The rows of X fall into 3 groups, which share some directions, and each row is roughly a mix of its group's hidden directions.
X, 118 rows:
[[ 20  12 -24   7  12 -20  13 -12 -15  -3 -17]
 [ 25 -16 -27  10  16 -14   2   0  -9 -17  -1]
 [ 15 -13 -17   7  23 -20   7   3  -7  26  11]
 [  6  26   9 -13 -21 -13  -3 -18 -21  11 -10]
 [-24  18   5 -14  11   7  -5   9  13 -27 -17]
 [ 10 -18  15   6 -25   2  11  -7  17  24  15]
 [-15 -17  23  -9 -14  12 -19  12  17  -5  17]
 [ 28 -12 -25  23   2  -3   9  -3 -18   3   4]
 [-18  -5 -14  -8  -8  19 -31   2   0 -23  -5]
 [-23   7 -10  -4  17  16 -14  29  12 -10   4]
 [ 20  15  -4   2  15 -28  24 -14 -11   6   4]
 [ -5 -23   0   5  -8  23 -11  18 -11  -2  28]
 [ 14 -20  16  21  -6  18 -12 -12  -8 -19 -14]
 [-24 -18  21 -10   7  -1 -17  22   9 -16  -3]
 [-12 -12  -9  -9 -13  -3 -39   1 -11  -6 -15]
 [ -1  11  -8 -26  23   3  -5  17 -12 -19 -19]
 [-24   2   4 -15 -14  24 -18  15   0 -17  11]
 [ 26  -4 -25  21 -14  -1  14  -2 -17  -1  11]
 [  2  26  -5 -15  12 -21  24 -10   1   5 -20]
 [  4  14  -9  14  15   8   9  -1 -21 -36   3]
 [ 15 -13  17  15  16 -35   1  -1   8 -10   6]
 [  5 -23  11  10 -21  12  -1  10  -1  22  25]
 [ -5   8  -1  -2 -19 -30   4 -28  10 -17  -6]
 [-22  -7  32 -17  -1  -7 -12   5  21   8  -2]
 [ 18   4  11  17   8 -13  26 -12  18  16 -13]
 [ -9  10  23 -19  -9 -21  13  -6  20   9 -17]
 [ 11 -22  25  26  -2  18  -7   5 -11  -6  11]
 [-23  -1  -7 -12   0  24 -22  24  -1  -7  11]
 [-13  27  18 -10 -15   3  24   4  12   8  14]
 [ -8   8   4  -5 -16 -25  12 -23  18 -20  -8]
 [-10  30  12  -9  -1  11  26   6  13  -2  17]
 [-27  19  -4 -20  -1  18 -19  -1  10 -15  -7]
 [  0 -11   8   8   4  33 -19  12  -2  24  11]
 [ 27 -11 -24  10  16   5   4  -6 -10 -13 -20]
 [ 30 -15  -9  11 -11 -25  14  -2  -8  15   6]
 [-22  16 -13  -7  26  -1  11   9  -2  -6  26]
 [ 16   8  -4   0  23   2 -14 -12  -5 -20 -30]
 [ 20 -16 -22  22  13  13  15   1 -18   9   4]
 [ 10 -18  13  14 -23 -18  -1  -6  -7  29   5]
 [ -2   4  -9  10 -15  11  -2   6   3 -42 -13]
 [  0 -21  22  -4 -20  16   2  13   7  23  15]
 [ 10  25  -8  -5  23   3  17 -14   3 -25  -9]
 [ 26  -8  -7  22   5  -6  22  10 -15  15  14]
 [-24 -17  17  -5  -1  15 -18  15  15 -11  17]
 [ 10   4  -6  10  26 -24  25   4   9  16   9]
 [-14  -3  32  -5 -10  -2  16  12  25 -12   6]
 [ 24   3 -14   4  13 -22  23 -14 -13  11  -8]
 [  9  12 -27 -12  16 -14   5 -24 -11  13 -11]
 [-24  10   4 -17  13  15 -12  28  13  -6  -4]
 [  6  29  -8  -7  24   5  20  -9   5 -22  -5]
 [ -3 -28  11   5 -22  -2 -29   8 -12   9   3]
 [  6   3  18 -25  -9 -17  21  10   3  24  -8]
 [ 28   1 -23  14   2  -5  15 -18 -22   2  -1]
 [  2   9   7 -24   2 -16   6 -14  28 -15 -19]
 [-21  32 -13  -7  26  -4  11  -4  -5  -7  -1]
 [ -9 -13  -4 -11   4  31 -18  25 -15   4   0]
 [  4  15  15  -3 -29   1 -23  -4 -13   4 -23]
 [ 21  -8 -21  12   4  -5   1  14 -31   7  14]
 [-18  -1 -21   3  14  -1 -20   6  -1 -32  10]
 [ 16 -19   0   1  -3 -34   9 -14   0  23   3]
 [-11  37  11  -7  -3  21  13   3  16   0   4]
 [-26   8  22 -19  -6  18 -17  16   3  -2   3]
 [ 32 -16  -2  19   1   3   8 -15 -18  16  -3]
 [ 11 -33  -7  25   0  18   2  -4   6   2  16]
 [ 10  24  -2 -16  -5  15  21 -19 -19 -10 -10]
 [ -3 -25   8   7  17   6 -33 -18  -6  -9  -1]
 [ 12  14  -3   5   4 -21  26 -27  12  -9 -10]
 [-15 -12  15  -9 -15  18 -26   5  15  20   5]
 [ 14  21 -10 -13 -13 -35  -8   0 -12  -4   7]
 [ -5 -30  15  -5  -7 -10 -15  12  21 -15  15]
 [  2  -5 -35   9  11  -8 -14 -11 -16 -16  15]
 [ 11   7   9   6 -30   0 -26  -5 -16   3 -20]
 [ 19  21  -9   1  15  -4  31  -6 -16   3 -11]
 [  1  30  16  -9  11   3   2  21 -10  19  18]
 [ -9 -17  16   1 -18  22 -30  -5  11  -5  -7]
 [-19 -26   5  -2 -18  -7 -18  20   3  16  10]
 [ 22   8 -24  13  -2 -14  28   2 -12  -9  -2]
 [  7  -4 -20  10 -10 -24 -17 -28  -4   2 -16]
 [ 25  -5   2   8 -24 -23 -12  -9  -9   1 -20]
 [ 20 -12  14  12 -15  -1 -22 -21 -14  -9 -16]
 [  5 -20  18  -2 -11  15   1 -15  33  -3 -12]
 [ 14  -8  29  10  -3  11  -1 -27 -14 -10 -14]
 [  7  -6  29   4  26  -2  16  17   6  17 -11]
 [  3  -2  18   2   6 -13  21  23   5  27  18]
 [ 17  20 -27   1  13 -19   9  -8 -18  -6  -9]
 [  5 -15  31  -3  11  -9   1  -4  15   8 -29]
 [ -9 -18  25  -7  -1  -7 -17  28   1  17  -8]
 [-11   0  -7 -11  42  -2 -15  -4  -3  16   0]
 [-14   2  29  -3 -28   8  -5   0  11  21   7]
 [-17  15  25 -22 -10   9   7  -7  24   9  -6]
 [-15  -3  18  -3 -12   0  11  14   1  29  26]
 [-15   9  14  -6 -35   2   4  11  16 -20   1]
 [  8  24  -1 -14   0 -28  17  -3 -10  12 -19]
 [ -7   6   2   1 -23 -29   5 -26  16 -11  -4]
 [-18 -22  27   4  -1  23   5   9  13  13  -7]
 [  2  -5 -29  -2  -5  31  -1 -14 -16 -17   0]
 [-21  22   6 -21 -12  16  -4   5  17  -8 -20]
 [-19   2  28  -7 -17  19   3   0  16  20   7]
 [ 25  10  20  11   7  -2  12 -22   4 -20 -13]
 [-20   5 -20 -23  12   4 -18  12   0  -7 -23]
 [ -8  -9 -24  -1  -4  -9 -39  -3 -10   2 -11]
 [-17 -10  17  -7  -7   7   8  13  14  18  32]
 [ 12 -28 -12  12  -8  -5  -2  -2 -17  31   0]
 [ 16  -7   4   7  16  28  28   3  -4 -14  14]
 [ 20 -14   8  11 -31 -15  -7   4 -12  19   5]
 [ -2 -10  -5 -11  32  -4  31  15   1   5  -5]
 [-25  18   1 -17 -13  21 -18  11   2 -14  10]
 [ 24 -20 -23  15  12  -7  -1  10 -23  -7  -1]
 [  9  26  -7  -6  26   5  18 -10   4 -23  -7]
 [-13  -2  16 -13  -4 -10   3  18  14  31  20]
 [-24  10  12 -24  -4  -6  -3  11  16  24  14]
 [  9  21 -19   9   5  20   7  -9 -27 -17   7]
 [-30  -3  10 -13  -3  10 -26  13  20  -4   5]
 [  6 -18  14  -4  14  28   1  27 -11  10  -5]
 [  3 -20  27  16 -12  19 -17  -9  -5 -17  -2]
 [ -8  -9  21  -1  -3  31   0  25   4  -4  18]
 [ 11 -26  13  18 -20  23 -16   3   2   9   1]
 [ -8  33 -20   3   1  -5   2  -2   1  16  27]]
One row of each group comes first, with its name. Which group is each row after those in?
[ 21   7 -22   4   9 -29  14   1 -21   4  -2] => R
[-12   0  19 -10  17   7 -15 -15   6 -19 -28] => W
[ 15  -6 -26  -1  25  11   3 -10 -16 -20 -12] => S

[ 14   1 -37  13   1 -13   7  -6 -16 -14  10] => W
[ 19   0 -11  18 -15   4   6 -20 -23 -23   4] => W
[ 12 -25 -10   8   8  27  -8  20 -17  -1  11] => R
[-14  31  -6 -25  14  12  -1   8  -1 -14 -11] => S
[ -1  28  -6  11  -9 -10  16 -12  10  14  28] => S
[ 24   2 -19  16   5 -12  24 -13 -13  15  -8] => R
[ 10  -8  -9  11  -7 -30  -3 -31   3 -13 -10] => S
[16  0 29  7 -2 -1 30  4 -1 21  7] => S
[ 14  20  21  -3  -3  19  19 -15 -13   6 -18] => W
[ 15   5 -38   3   4 -10   9  -4 -13  17  12] => W
[-11 -19  12  -3 -14   7 -34 -21   1  -4   6] => W
